Look-ups in named tables: a row name and a column name give one cell, copied from the table.

retebe:
,vup,gagigar,porak,zar,lumivi,taz,fudaku
famazir,56377,-374,21993,-15810,-20357,11312,40353
pav,29912,49499,-41102,-19971,44672,-5287,-11261
kub,-40853,9646,-20925,61277,50659,-67896,37824
ruged,51566,15392,-2169,27986,-11126,-27913,-20479
nepapo,28464,47420,-22134,58153,-26145,-21197,46072

What is the vup of nepapo in retebe?
28464
What is the porak of famazir in retebe?
21993
What is the lumivi of kub in retebe?
50659
What is the gagigar of pav in retebe?
49499
What is the zar of kub in retebe?
61277
What is the taz of ruged in retebe?
-27913
What is the porak of kub in retebe?
-20925
What is the gagigar of ruged in retebe?
15392
What is the taz of kub in retebe?
-67896
What is the lumivi of famazir in retebe?
-20357
What is the zar of nepapo in retebe?
58153
What is the gagigar of kub in retebe?
9646
What is the lumivi of nepapo in retebe?
-26145
What is the fudaku of nepapo in retebe?
46072
What is the lumivi of pav in retebe?
44672
What is the porak of pav in retebe?
-41102
What is the fudaku of ruged in retebe?
-20479
Which row has the largest fudaku? nepapo

kobize =
,sevok,beludis
nebali,7.055,4.264
neguze,6.023,5.148
desipa,8.455,3.253
vel,7.341,4.111
zufe,2.096,3.861
vufumod,1.907,4.104
tuva,5.942,5.674
ved,3.109,2.954
viz,7.179,4.270

beludis of viz = 4.270
beludis of ved = 2.954
sevok of viz = 7.179
beludis of tuva = 5.674
beludis of nebali = 4.264
beludis of vufumod = 4.104
sevok of vufumod = 1.907
sevok of tuva = 5.942
sevok of nebali = 7.055
sevok of desipa = 8.455

tup:
,ruvake,vavegu,rig,lida
faris,-52,-43,-52,25
vot,-81,96,51,43
rure,-20,11,-4,-6
donu,-1,40,-10,-20
givaka,-67,-18,-31,-15
kidup,-10,58,-54,-61
gegesok,-6,-24,-14,-40
mosiled,2,-24,13,0
neb,1,-59,-17,11
sem,-7,36,-32,-38
tol,-54,-34,-9,20
las,11,-50,34,11

What is the vavegu of kidup in tup?
58
What is the rig of kidup in tup?
-54
What is the ruvake of mosiled in tup?
2
What is the ruvake of las in tup?
11
What is the rig of vot in tup?
51
What is the ruvake of sem in tup?
-7
What is the lida of neb in tup?
11
What is the rig of tol in tup?
-9
What is the rig of sem in tup?
-32
What is the ruvake of neb in tup?
1
What is the vavegu of mosiled in tup?
-24
What is the lida of tol in tup?
20
What is the rig of rure in tup?
-4
What is the rig of donu in tup?
-10
What is the lida of gegesok in tup?
-40
What is the ruvake of rure in tup?
-20
What is the rig of mosiled in tup?
13
What is the rig of neb in tup?
-17
What is the rig of givaka in tup?
-31
Row with the largest rig: vot

vud =
        milof  pim  toz  pinil  poda  ver
bini      -30   72  -11    -11    81    5
koza      -24   72   38    -38    64  -14
lufati    -23   49   34    -37    68   -7
lapu      -25   70   41    -26    68  -14
madap       8   52   61    -42    37  -34
zedugi     42  -55   56     30   -54   -3
totu       37  -39   50     33   -46    7
vagafe    -38   72  -15    -46    68   -1
vubuf     -10   78   34    -21    73  -33
topa        8   46   63    -16    36  -25
sifep     -44   72  -28    -51    64   10

poda of vubuf is 73
ver of madap is -34
poda of lufati is 68
milof of madap is 8
pim of vubuf is 78
pim of zedugi is -55
pinil of topa is -16
poda of totu is -46
ver of lufati is -7
poda of zedugi is -54
toz of lufati is 34
milof of totu is 37
pim of madap is 52
ver of lapu is -14
ver of koza is -14
milof of lapu is -25
pinil of totu is 33
toz of vubuf is 34

zevof:
|  | pato | kam | pob | sodif | fami |
|---|---|---|---|---|---|
| beze | 139 | 105 | 115 | 106 | 116 |
| gilura | 160 | 106 | 126 | 167 | 117 |
| riparov | 145 | 94 | 124 | 213 | 112 |
| teg | 174 | 89 | 120 | 174 | 109 |
| bup | 182 | 84 | 127 | 233 | 110 |
| vabug | 160 | 95 | 125 | 201 | 114 |
| godas | 96 | 137 | 121 | 90 | 128 |
| zupona | 96 | 129 | 117 | 100 | 126 |
| miv | 159 | 99 | 121 | 156 | 114 |
| tid | 113 | 135 | 124 | 99 | 131 |
| zufodef | 202 | 63 | 119 | 230 | 104 |

pob of teg is 120
pato of bup is 182
kam of zupona is 129
pato of tid is 113
fami of zufodef is 104
fami of godas is 128

mir:
	sopip	sigabad	vipa	foruge	rada	podafe	lusa
rofuba	8555	1628	9561	9382	-2815	-20	-372
duk	-5336	-5950	-7427	-7576	4814	-2198	-675
ketum	-5499	-1848	-6507	-6417	3405	-430	-1249
fibe	5654	2699	7137	7758	-1940	1819	-377

fibe, sigabad -> 2699
ketum, lusa -> -1249
fibe, sopip -> 5654
rofuba, vipa -> 9561
rofuba, sigabad -> 1628
fibe, vipa -> 7137
duk, podafe -> -2198
rofuba, lusa -> -372
rofuba, sopip -> 8555
fibe, lusa -> -377
ketum, vipa -> -6507
fibe, podafe -> 1819
rofuba, podafe -> -20

vamefim
fields: mam, nolam, tak
nimuva: [0.6, 0.5, 0.3]
vegote: [0.6, 0.5, 0.2]
lito: [0.4, 0.4, 0.2]
sim: [0.5, 0.5, 0.4]
turu: [0.4, 0.4, 0.2]
saz: [0.8, 0.5, 0.2]

sim, mam => 0.5
nimuva, nolam => 0.5
nimuva, tak => 0.3
lito, nolam => 0.4
vegote, tak => 0.2
turu, tak => 0.2
vegote, nolam => 0.5
turu, nolam => 0.4
turu, mam => 0.4
vegote, mam => 0.6
lito, tak => 0.2
nimuva, mam => 0.6
saz, tak => 0.2
saz, nolam => 0.5
lito, mam => 0.4
sim, nolam => 0.5
saz, mam => 0.8
sim, tak => 0.4
Which row has the largest mam? saz

voz:
cols = pup, nup, mumiko, luza
nav: [110, 155, 118, 114]
lifuba: [102, 125, 136, 96]
kizupup: [67, 163, 110, 67]
sis: [56, 188, 104, 83]
goz: [122, 98, 116, 122]
dakimom: [89, 114, 124, 101]
fuvuz: [141, 98, 124, 124]
zod: [73, 201, 104, 53]
raneg: [80, 146, 113, 100]
bopas: [62, 179, 114, 69]
mem: [53, 174, 107, 76]
nefora: [50, 177, 97, 69]
bigebi: [67, 189, 108, 84]

What is the pup of nav in voz? 110
What is the nup of sis in voz? 188
What is the luza of goz in voz? 122
What is the pup of sis in voz? 56
What is the nup of bigebi in voz? 189
What is the pup of mem in voz? 53
What is the nup of mem in voz? 174
What is the mumiko of lifuba in voz? 136
What is the pup of zod in voz? 73
What is the mumiko of bigebi in voz? 108

sumiv =
fields: kotile, vesis, furi, fud, zif, ged, beb
loguv: [-183, 0, 377, -37, 99, -142, -37]
katadap: [-89, 648, -523, -217, 535, 34, 507]
voz: [15, 384, -667, -347, 309, -36, -59]

voz, zif -> 309
loguv, zif -> 99
voz, vesis -> 384
voz, fud -> -347
loguv, furi -> 377
katadap, beb -> 507
katadap, ged -> 34

nor =
fields: neb, gesi, nat, gimeb
beg: [-0.062, 1.050, -0.610, 0.150]
bulus: [-0.350, 1.909, -1.306, -0.095]
fiva: [0.625, -0.823, 1.151, 0.645]
liv: [-2.867, 8.422, -7.595, -1.404]

What is the neb of bulus in nor? -0.350
What is the gimeb of fiva in nor? 0.645
What is the gesi of liv in nor? 8.422
What is the nat of fiva in nor? 1.151
What is the nat of liv in nor? -7.595
What is the gesi of beg in nor? 1.050
What is the gesi of fiva in nor? -0.823
What is the gimeb of bulus in nor? -0.095
What is the gimeb of beg in nor? 0.150
What is the neb of fiva in nor? 0.625
What is the nat of beg in nor? -0.610
What is the neb of liv in nor? -2.867

